(in the rows, 128 means zero)
Each path below is one point turned by a fixed rotation once a step. After each direction that follows a path, write how fast that rotation turns it, in deg/step (0 if it stays still).
Each turn is a multiple of 5 degrees from 10 to 175, or 0.
Each row of a path follows its step; steps can be skipped.
path 1
step 0: [130 117 118 135 117 128 134 119 129 120 127 116 135 132 134 123 128 130
 128 121 120 125 125 132 117 129 124 126 121 124 139 125 127 134 129 130
 123 131 125 134 124 132 141 124 135 122 123 124 117 124 140 137 125 138
 124 130]
step 1: [128 123 130 140 118 128 130 132 124 129 138 132 129 134 146 124 120 124
 127 127 120 127 126 126 129 137 121 134 121 115 126 125 122 129 134 129
 143 129 136 125 135 124 128 125 128 128 118 129 126 132 113 128 126 116
 123 134]
step 2: [123 148 142 130 127 130 121 135 119 126 125 134 136 122 134 125 113 138
 128 132 124 137 134 129 138 124 125 134 135 117 130 126 145 132 123 122
 131 121 123 131 128 126 132 124 127 124 128 125 122 126 131 132 122 128
 128 127]
step 5: [122 127 129 137 130 130 135 136 124 121 120 120 122 114 135 126 124 120
 136 130 123 138 123 137 136 111 130 123 130 127 135 116 120 128 123 124
 133 118 128 133 129 131 132 136 123 136 128 131 117 132 125 129 126 125
 122 131]
step 7: [126 135 133 125 132 127 132 138 118 121 132 130 126 132 131 124 130 133
 115 120 126 127 120 135 129 144 127 126 122 138 130 126 127 119 135 131
 133 128 132 134 127 120 139 127 129 112 123 126 134 133 134 128 122 137
 133 141]
step 8: [127 130 135 138 127 123 135 130 124 132 129 133 127 122 128 128 128 129
 138 120 120 145 129 131 131 124 115 127 117 125 133 128 121 129 129 123
 123 137 125 127 110 117 139 125 136 126 130 132 128 116 123 124 135 131
 123 128]
step 13: [124 138 122 132 136 128 125 140 131 128 142 118 141 109 131 131 129 130
 126 129 128 126 118 122 130 121 120 128 131 129 131 124 137 131 125 127
 128 117 134 136 125 120 132 121 135 124 120 135 131 135 132 120 131 123
 125 127]
step 14: [134 123 127 136 127 123 130 126 123 123 133 134 130 120 131 137 132 130
 132 124 123 130 123 134 135 135 134 116 128 124 139 125 137 126 133 117
 112 139 123 135 141 129 135 128 134 130 132 136 124 135 136 130 126 123
 134 137]
step 19: [134 132 130 127 117 139 127 124 120 133 135 134 130 119 126 121 122 130
 133 123 123 135 127 130 120 120 121 127 144 131 141 125 118 130 134 125
 123 120 133 139 127 127 134 123 123 132 129 127 122 118 128 119 131 139
 136 133]
Speeds:
[127 128 128 130 126 130 125 127 129 129 130 129 128 129 130 124 125 126
 128 130 126 126 123 130 132 128 129 128 129 126 130 127 129 128 128 128
 126 128 127 131 128 129 126 130 128 131 129 130 129 131 127 129 128 126
 128 127] -> 85
[127 126 129 128 129 128 127 125 127 129 131 127 126 128 126 128 128 127
 131 128 129 126 129 129 126 124 130 127 129 128 128 132 126 129 128 123
 125 128 127 128 127 126 130 128 129 128 129 128 125 130 129 125 126 127
 130 130] -> 70
[128 129 129 129 128 127 128 128 131 130 128 133 131 126 125 128 126 130
 127 130 126 128 126 128 130 129 128 128 131 131 130 127 127 128 128 127
 129 132 127 127 129 129 129 124 130 125 129 128 128 128 125 124 126 129
 126 127] -> 65
[130 128 128 128 126 127 129 126 127 130 128 124 129 129 129 128 131 128
 128 128 128 128 130 129 128 128 131 125 128 126 131 126 129 129 128 129
 127 129 125 126 129 130 131 126 130 131 132 130 129 125 126 126 129 131
 125 129] -> 130
[128 129 128 126 129 127 130 124 131 128 127 127 129 128 128 128 129 129
 128 129 128 125 130 131 130 130 127 126 128 130 130 128 131 130 129 130
 126 127 125 127 129 128 126 130 130 124 126 129 129 130 131 128 129 126
 130 132] -> 100
[128 129 129 128 127 124 126 126 126 124 129 130 131 129 129 130 129 128
 126 130 125 130 129 129 127 130 126 130 125 126 125 130 131 127 127 127
 127 129 125 129 126 127 130 128 127 129 128 129 128 129 124 127 129 128
 132 129] -> 55
path 2
step 0: [133 136 129 124 127 132 139 131 116 128 129 124 122 127 139 132 148 122
 129 118 128 130 132 131 126 122 130 127 122 133 126 128 125 114 121 128
 122 120 127 122 124 133 129 109 127 134 134 134 124 137 138 139 133 120
 126 125]
step 1: [114 142 131 118 131 134 132 125 132 131 130 132 126 130 131 142 122 125
 124 122 130 126 134 131 128 131 128 124 136 124 135 126 131 130 120 136
 131 130 127 121 132 135 131 120 123 135 132 126 123 144 137 127 105 138
 125 127]
step 3: [112 137 131 128 135 125 138 127 132 132 122 136 116 132 140 132 137 119
 127 129 137 133 133 124 128 121 135 125 122 131 126 127 139 124 122 135
 136 114 129 134 121 129 112 122 126 138 129 124 133 135 125 132 127 132
 127 121]
step 5: [132 143 125 113 128 132 130 129 126 127 132 132 126 135 130 131 135 122
 130 130 132 125 135 143 121 124 131 127 130 124 123 130 128 122 124 129
 126 113 123 118 123 123 126 125 122 141 130 137 133 140 137 131 114 121
 142 126]
step 7: [126 139 124 134 140 123 135 134 128 127 122 132 123 120 132 126 136 125
 132 126 134 118 117 141 132 130 127 122 126 125 118 125 130 126 128 139
 126 121 132 125 122 128 110 126 120 135 147 121 121 127 133 135 124 132
 131 128]
step 8: [119 137 124 126 126 132 139 128 132 127 127 124 123 144 131 133 132 126
 129 121 133 131 132 136 120 127 134 127 128 140 130 124 136 126 115 130
 130 119 124 126 114 114 127 117 127 134 124 119 138 122 134 135 122 132
 121 138]
step 14: [130 131 123 126 130 140 119 130 129 127 137 138 128 123 132 145 133 125
 132 126 133 126 130 138 118 130 119 125 124 125 129 133 127 116 125 133
 136 122 133 127 126 121 119 114 114 140 131 135 123 133 136 116 129 131
 126 128]
step 16: [122 138 136 132 137 123 132 119 126 122 138 138 135 119 130 130 132 135
 126 125 136 127 127 135 133 123 133 115 134 132 124 130 126 118 125 131
 131 121 130 121 110 114 124 131 122 136 132 122 131 129 136 133 139 136
 126 131]
step 17: [118 127 124 130 124 121 132 129 125 130 128 121 132 138 130 135 133 124
 134 120 141 134 134 123 124 121 121 134 128 124 131 118 133 127 137 131
 130 121 126 123 117 123 126 116 117 145 122 131 136 135 134 115 127 129
 123 140]
Speeds:
[129 128 130 130 127 127 129 130 130 128 128 128 127 127 130 127 129 128
 126 131 129 128 130 127 127 132 129 125 127 131 126 126 126 131 128 131
 130 126 129 128 127 130 127 131 129 129 131 130 129 126 127 128 130 131
 127 130] -> 85
[130 128 128 126 127 131 132 129 128 126 129 131 128 127 130 130 129 128
 128 130 128 128 131 128 127 126 129 130 127 131 127 131 125 128 129 128
 127 128 125 130 126 126 127 127 129 131 123 126 128 128 127 127 130 125
 126 129] -> 130
[129 126 127 131 129 131 129 125 128 130 126 128 128 126 130 133 129 127
 127 128 128 125 125 128 128 129 129 127 127 130 128 127 129 129 122 127
 125 129 130 128 129 128 129 127 127 128 126 127 127 125 130 126 127 131
 127 128] -> 55
[130 128 128 131 130 128 124 129 126 129 129 128 128 125 127 126 127 129
 126 128 128 128 129 128 126 128 133 127 127 128 127 131 127 127 130 127
 125 127 131 128 129 126 128 127 128 130 129 128 124 129 129 130 129 126
 125 129] -> 155
[127 129 126 126 129 130 129 125 127 128 124 130 125 127 130 127 129 127
 127 129 130 126 129 129 129 129 132 128 129 125 127 127 130 127 131 129
 128 128 128 124 130 129 129 132 126 129 129 125 128 129 126 125 128 127
 130 126] -> 170
[127 127 128 127 130 125 128 126 127 128 126 127 128 128 128 127 130 127
 123 128 127 127 126 128 130 127 127 128 126 126 123 131 129 125 130 131
 130 127 126 131 127 125 128 128 130 125 127 126 130 126 129 129 128 131
 126 129] -> 85
[129 127 129 128 129 128 129 131 129 129 128 129 130 128 126 129 125 128
 128 129 128 126 127 124 129 128 128 127 130 127 130 128 128 127 130 134
 130 130 129 129 128 128 128 125 124 128 128 126 126 130 128 124 129 129
 128 131] -> 140
